[[122 138 127 142 124 134]
 [116 132 107 125 111 144]
 [129 137 118 124 124 154]
 [132 114 122 139 136 150]
 [124 132 133 125 125 128]
 [127 123 103 123 128 122]]
|
[[134 124 142 127 138 122]
 [144 111 125 107 132 116]
 [154 124 124 118 137 129]
 [150 136 139 122 114 132]
 [128 125 125 133 132 124]
 [122 128 123 103 123 127]]

[[130 116 130 145 137 132 143 120]
 [105 143 123 106 124 114 122 136]
 [112 140 132 150 133 117 129 143]
 [147 116 132 144 131 140 132 121]
 [116 121 122 107 131 124 140 116]
 [140 129 133 147 128 133 123 133]
 [109 139 124 108 125 117 125 133]]
|
[[120 143 132 137 145 130 116 130]
 [136 122 114 124 106 123 143 105]
 [143 129 117 133 150 132 140 112]
 [121 132 140 131 144 132 116 147]
 [116 140 124 131 107 122 121 116]
 [133 123 133 128 147 133 129 140]
 [133 125 117 125 108 124 139 109]]

[[137 103 108 141 133 124]
 [122 122 126 146 136 148]]
|
[[124 133 141 108 103 137]
 [148 136 146 126 122 122]]

[[114 143 137 110 120 140 130 122 130 117 134 143]
 [127 110 135 149 137 141 132 126 147 132 116 130]]
|
[[143 134 117 130 122 130 140 120 110 137 143 114]
 [130 116 132 147 126 132 141 137 149 135 110 127]]

[[123 116 128 135 149 125 131 135 130]
 [130 123 123 131 123 121 132 129 128]
 [139 136 115 126 118 128 127 115 130]
 [141 122 120 137 120 113 145 140 127]
 [139 135 125 128 130 132 126 127 129]
 [149 132 119 132 111 116 143 138 121]
 [129 127 123 129 127 123 130 129 132]
 [137 122 127 137 123 121 132 136 126]
 [117 121 117 116 146 119 150 143 136]
 [138 119 145 151 131 137 105 128 121]]
|
[[130 135 131 125 149 135 128 116 123]
 [128 129 132 121 123 131 123 123 130]
 [130 115 127 128 118 126 115 136 139]
 [127 140 145 113 120 137 120 122 141]
 [129 127 126 132 130 128 125 135 139]
 [121 138 143 116 111 132 119 132 149]
 [132 129 130 123 127 129 123 127 129]
 [126 136 132 121 123 137 127 122 137]
 [136 143 150 119 146 116 117 121 117]
 [121 128 105 137 131 151 145 119 138]]

[[121 124 118 123 117 122 144 126 148 121 146 139 125 115 125]
 [136 128 134 124 140 139 128 103 145 116 122 136 136 118 126]
 [129 113 128 124 141 130 119 132 117 123 116 137 152 136 116]]
|
[[125 115 125 139 146 121 148 126 144 122 117 123 118 124 121]
 [126 118 136 136 122 116 145 103 128 139 140 124 134 128 136]
 [116 136 152 137 116 123 117 132 119 130 141 124 128 113 129]]
---
[[113 141 121 143 139 105 116 125 144 124 121 119]
 [112 136 119 145 138 107 117 124 144 121 123 123]
 [145 116 138 110 118 153 140 133 111 134 135 136]]
|
[[145 116 138 110 118 153 140 133 111 134 135 136]
 [113 141 121 143 139 105 116 125 144 124 121 119]
 [112 136 119 145 138 107 117 124 144 121 123 123]]

[[129 127 131 129 128 128 126 122 127]
 [130 110 148 121 134 106 118 121 124]
 [135 125 133 113 153 114 126 110 126]
 [130 118 137 117 140 109 126 126 126]
 [133 119 141 119 141 114 120 112 125]]
|
[[130 110 148 121 134 106 118 121 124]
 [133 119 141 119 141 114 120 112 125]
 [130 118 137 117 140 109 126 126 126]
 [135 125 133 113 153 114 126 110 126]
 [129 127 131 129 128 128 126 122 127]]

[[143 130 152 117 116]
 [108 139 122 144 131]
 [144 125 148 119 122]
 [110 139 129 139 126]
 [109 140 123 144 130]]
|
[[143 130 152 117 116]
 [144 125 148 119 122]
 [110 139 129 139 126]
 [109 140 123 144 130]
 [108 139 122 144 131]]

[[124 125 121 106 121 126 114 122]
 [131 124 135 157 125 132 131 126]
 [129 123 137 128 125 122 120 149]
 [132 117 116 101 123 147 117 127]
 [128 124 143 104 124 126 134 126]
 [122 126 132 120 126 113 119 127]
 [130 126 144 128 133 131 131 125]]
|
[[130 126 144 128 133 131 131 125]
 [128 124 143 104 124 126 134 126]
 [129 123 137 128 125 122 120 149]
 [131 124 135 157 125 132 131 126]
 [122 126 132 120 126 113 119 127]
 [124 125 121 106 121 126 114 122]
 [132 117 116 101 123 147 117 127]]

[[121 126 145 142 147 125 141 142 148 123 137 122]
 [117 127 152 146 155 127 146 147 155 119 142 119]
 [113 151 116 108 112 149 106 106 106 114 134 112]
 [117 127 153 147 156 126 147 148 156 119 142 118]]
|
[[117 127 153 147 156 126 147 148 156 119 142 118]
 [117 127 152 146 155 127 146 147 155 119 142 119]
 [121 126 145 142 147 125 141 142 148 123 137 122]
 [113 151 116 108 112 149 106 106 106 114 134 112]]

[[149 103 108 107 109 108 105 107 106 104 152 107 108 107 108 105]
 [151 153 105 106 104 105 108 104 105 153 112 105 104 105 105 105]
 [134 104 112 112 113 113 113 111 113 153 103 112 111 113 110 114]]
|
[[134 104 112 112 113 113 113 111 113 153 103 112 111 113 110 114]
 [149 103 108 107 109 108 105 107 106 104 152 107 108 107 108 105]
 [151 153 105 106 104 105 108 104 105 153 112 105 104 105 105 105]]

[[128 110 108 121 111 107 108 109 107 128]
 [127 150 152 136 147 153 152 151 153 129]]
|
[[127 150 152 136 147 153 152 151 153 129]
 [128 110 108 121 111 107 108 109 107 128]]

[[136 106 112]
 [129 152 114]
 [142 141 116]
 [142 112 150]]
|
[[142 112 150]
 [142 141 116]
 [129 152 114]
 [136 106 112]]
---
[[129 100 120 129 124]
 [131 100 119 127 125]
 [131 100 119 127 125]]
|
[[129 124 129 100 120]
 [127 125 131 100 119]
 [127 125 131 100 119]]

[[155 136 148 126 129 113 138 100 124 146 146 132]
 [122 121 124 128 122 126 127 117 123 137 127 121]
 [ 99 123 148 145 139 132 139 124 134 118 111 125]]
|
[[146 132 155 136 148 126 129 113 138 100 124 146]
 [127 121 122 121 124 128 122 126 127 117 123 137]
 [111 125  99 123 148 145 139 132 139 124 134 118]]

[[139 130 133 135]
 [128 127 133 130]
 [141 124 137 139]
 [130 132 133 132]
 [138 125 139 132]
 [136 135 141 141]
 [131 128 133 121]
 [132 111 129 106]
 [135 124 127 137]
 [129 128 131 125]
 [127 145 137 136]]
|
[[133 135 139 130]
 [133 130 128 127]
 [137 139 141 124]
 [133 132 130 132]
 [139 132 138 125]
 [141 141 136 135]
 [133 121 131 128]
 [129 106 132 111]
 [127 137 135 124]
 [131 125 129 128]
 [137 136 127 145]]

[[136 117 117 117 128 128 110 133 118 112 120 133 130 121 133]
 [110 140 141 141 117 118 110 116 137 142 141 109 125 144 116]
 [123 131 137 131 114 118 125 117 138 121 137 121 117 134 128]
 [129 133 133 127 145 137 142 138 120 142 121 137 136 124 131]
 [127 137 148 144 120 121 118 123 150 127 144 122 123 139 126]
 [124 135 137 133 135 127 144 130 132 141 130 126 129 132 120]]
|
[[121 133 136 117 117 117 128 128 110 133 118 112 120 133 130]
 [144 116 110 140 141 141 117 118 110 116 137 142 141 109 125]
 [134 128 123 131 137 131 114 118 125 117 138 121 137 121 117]
 [124 131 129 133 133 127 145 137 142 138 120 142 121 137 136]
 [139 126 127 137 148 144 120 121 118 123 150 127 144 122 123]
 [132 120 124 135 137 133 135 127 144 130 132 141 130 126 129]]

[[133 148 154 135 129 142]
 [142 146 154 146 141 142]
 [133 146 151 134 129 141]
 [140 145 152 145 140 141]
 [133 149 155 136 129 142]]
|
[[129 142 133 148 154 135]
 [141 142 142 146 154 146]
 [129 141 133 146 151 134]
 [140 141 140 145 152 145]
 [129 142 133 149 155 136]]

[[138 118 149 118 138]
 [107 149 117 149 107]
 [107 149 118 150 107]
 [138 118 149 118 138]
 [132 124 137 123 132]
 [125 131 136 131 124]]
|
[[118 138 138 118 149]
 [149 107 107 149 117]
 [150 107 107 149 118]
 [118 138 138 118 149]
 [123 132 132 124 137]
 [131 124 125 131 136]]
